Look-ups in named tables: a row name and a column name give one cell, copied from the table.

Table domuki
columns: sovuf, fop, lafosen, pame, ruv, lugagi, mir, tif, gonosal
mosarud: [-21, -53, 12, -21, -28, 60, -24, 49, 26]
rabav: [34, 6, -38, 40, -43, 6, 32, 4, -26]
paf: [-26, -15, 28, -28, 23, 5, -14, 20, 17]
sebi: [19, 9, -17, 24, -13, 1, 13, 2, -5]
bulezus: [-9, -15, 4, -10, 6, 18, -2, 1, 7]
losumeb: [-5, -17, 11, -9, 1, 9, -14, 8, 10]
koguk: [18, 13, -19, 14, -1, -5, 13, -8, -5]
biduzo: [23, -17, -16, 23, -45, 40, 15, 16, -16]

What is the lafosen of koguk in domuki?
-19
What is the pame of sebi in domuki?
24
What is the mir of paf in domuki?
-14
What is the pame of paf in domuki?
-28
What is the fop of losumeb in domuki?
-17
What is the lugagi of bulezus in domuki?
18
What is the mir of sebi in domuki?
13
Which row has the largest gonosal? mosarud

Table gom
|  | pofubo | nupozi | burunu | sarob | mono | sozotub | rupal | resis |
|---|---|---|---|---|---|---|---|---|
| ton | 197 | 232 | 202 | 113 | 114 | 237 | 112 | 95 |
| peb | 67 | 49 | 70 | 199 | 188 | 45 | 185 | 186 |
| nikasa | 201 | 236 | 201 | 175 | 175 | 229 | 147 | 52 |
| gefubo | 162 | 132 | 164 | 67 | 63 | 121 | 84 | 197 |
| gisosin | 104 | 93 | 101 | 172 | 200 | 85 | 176 | 166 |
| pibe | 147 | 156 | 150 | 96 | 78 | 135 | 110 | 198 |
| moliz | 189 | 210 | 199 | 97 | 103 | 206 | 112 | 117 |
| pilaf | 194 | 239 | 211 | 134 | 150 | 233 | 139 | 36 |

nupozi of moliz is 210
nupozi of ton is 232
sarob of peb is 199
sozotub of pilaf is 233
mono of peb is 188
burunu of pilaf is 211
nupozi of peb is 49
nupozi of nikasa is 236
burunu of ton is 202
pofubo of ton is 197
burunu of nikasa is 201
rupal of gisosin is 176
Row with the largest mono: gisosin

relegol =
	guvokof	pokidi	venadu	tul
disuta	61.22	52.27	36.79	52.27
sofitis	56.72	55.92	53.05	55.92
taneb	53.72	54.75	64.32	54.75
nabo	47.66	41.88	88.24	41.88
kunutu	50.89	50.65	75.58	50.65
famizu	59.81	54.19	41.97	54.19
rud	65.40	43.43	21.49	43.43
dap	49.06	46.24	82.53	46.24
lub	59.55	54.32	42.34	54.32

guvokof of taneb is 53.72
pokidi of sofitis is 55.92
guvokof of kunutu is 50.89
tul of nabo is 41.88
venadu of taneb is 64.32
pokidi of taneb is 54.75
tul of disuta is 52.27
guvokof of disuta is 61.22
pokidi of rud is 43.43
tul of kunutu is 50.65
pokidi of disuta is 52.27
guvokof of nabo is 47.66
venadu of famizu is 41.97
guvokof of dap is 49.06
tul of lub is 54.32
guvokof of famizu is 59.81
venadu of nabo is 88.24
pokidi of famizu is 54.19
venadu of lub is 42.34
pokidi of nabo is 41.88

betin.csv
,ropunu,zokise,zar,vola,kelugo,dul,kogar,butiva,fatov
gamore,8.8,8.8,58.9,68.2,63.4,8.8,8.6,68.4,10.8
demezo,42.4,41.9,11.3,2.2,9.2,42.3,42.6,1.8,41.6
nam,23.7,23.6,41.6,45.5,43.5,23.9,23.9,46.0,24.0
ritu,20.4,22.2,62.8,81.8,67.7,22.8,24.0,81.7,20.3
metotu,14.1,14.4,53.8,61.6,57.5,14.3,14.5,62.1,15.5
kipad,26.0,22.8,17.6,6.2,16.8,23.7,21.7,5.9,27.6

kipad, vola => 6.2
nam, fatov => 24.0
ritu, kelugo => 67.7
ritu, zokise => 22.2
nam, butiva => 46.0
kipad, butiva => 5.9
demezo, vola => 2.2
demezo, zar => 11.3
ritu, zar => 62.8
kipad, ropunu => 26.0
metotu, dul => 14.3
nam, zokise => 23.6
demezo, zokise => 41.9

sev:
|  | vegut | tamikuz | sorel | mumu | moz | zut | lig | vos | zutab |
|---|---|---|---|---|---|---|---|---|---|
| busavu | 2 | -37 | -15 | 7 | -25 | 17 | -45 | -7 | -18 |
| fesuri | -32 | -22 | -8 | 14 | 10 | -14 | -20 | -12 | -43 |
| beb | 1 | -35 | -13 | 0 | -22 | 11 | -42 | -12 | -18 |
| tuteg | -7 | -28 | -9 | -9 | -11 | -3 | -33 | -21 | -23 |
| pabodid | -56 | -20 | -12 | 54 | 26 | -13 | -11 | 9 | -65 |
| tup | -34 | -22 | -9 | 17 | 12 | -14 | -18 | -10 | -45 |
| popedi | 1 | -35 | -14 | 3 | -24 | 13 | -43 | -10 | -18 |
| damole | -28 | -23 | -8 | 8 | 7 | -13 | -21 | -15 | -40 |
| mov | -24 | -23 | -8 | 3 | 5 | -13 | -23 | -17 | -37 |
| davo | 2 | -37 | -15 | 9 | -26 | 18 | -46 | -6 | -18 |

beb, sorel => -13
damole, moz => 7
tuteg, vegut => -7
pabodid, vegut => -56
busavu, sorel => -15
damole, sorel => -8
tuteg, vos => -21
tuteg, sorel => -9
busavu, vos => -7
tup, mumu => 17
beb, mumu => 0
Which row has the largest moz? pabodid

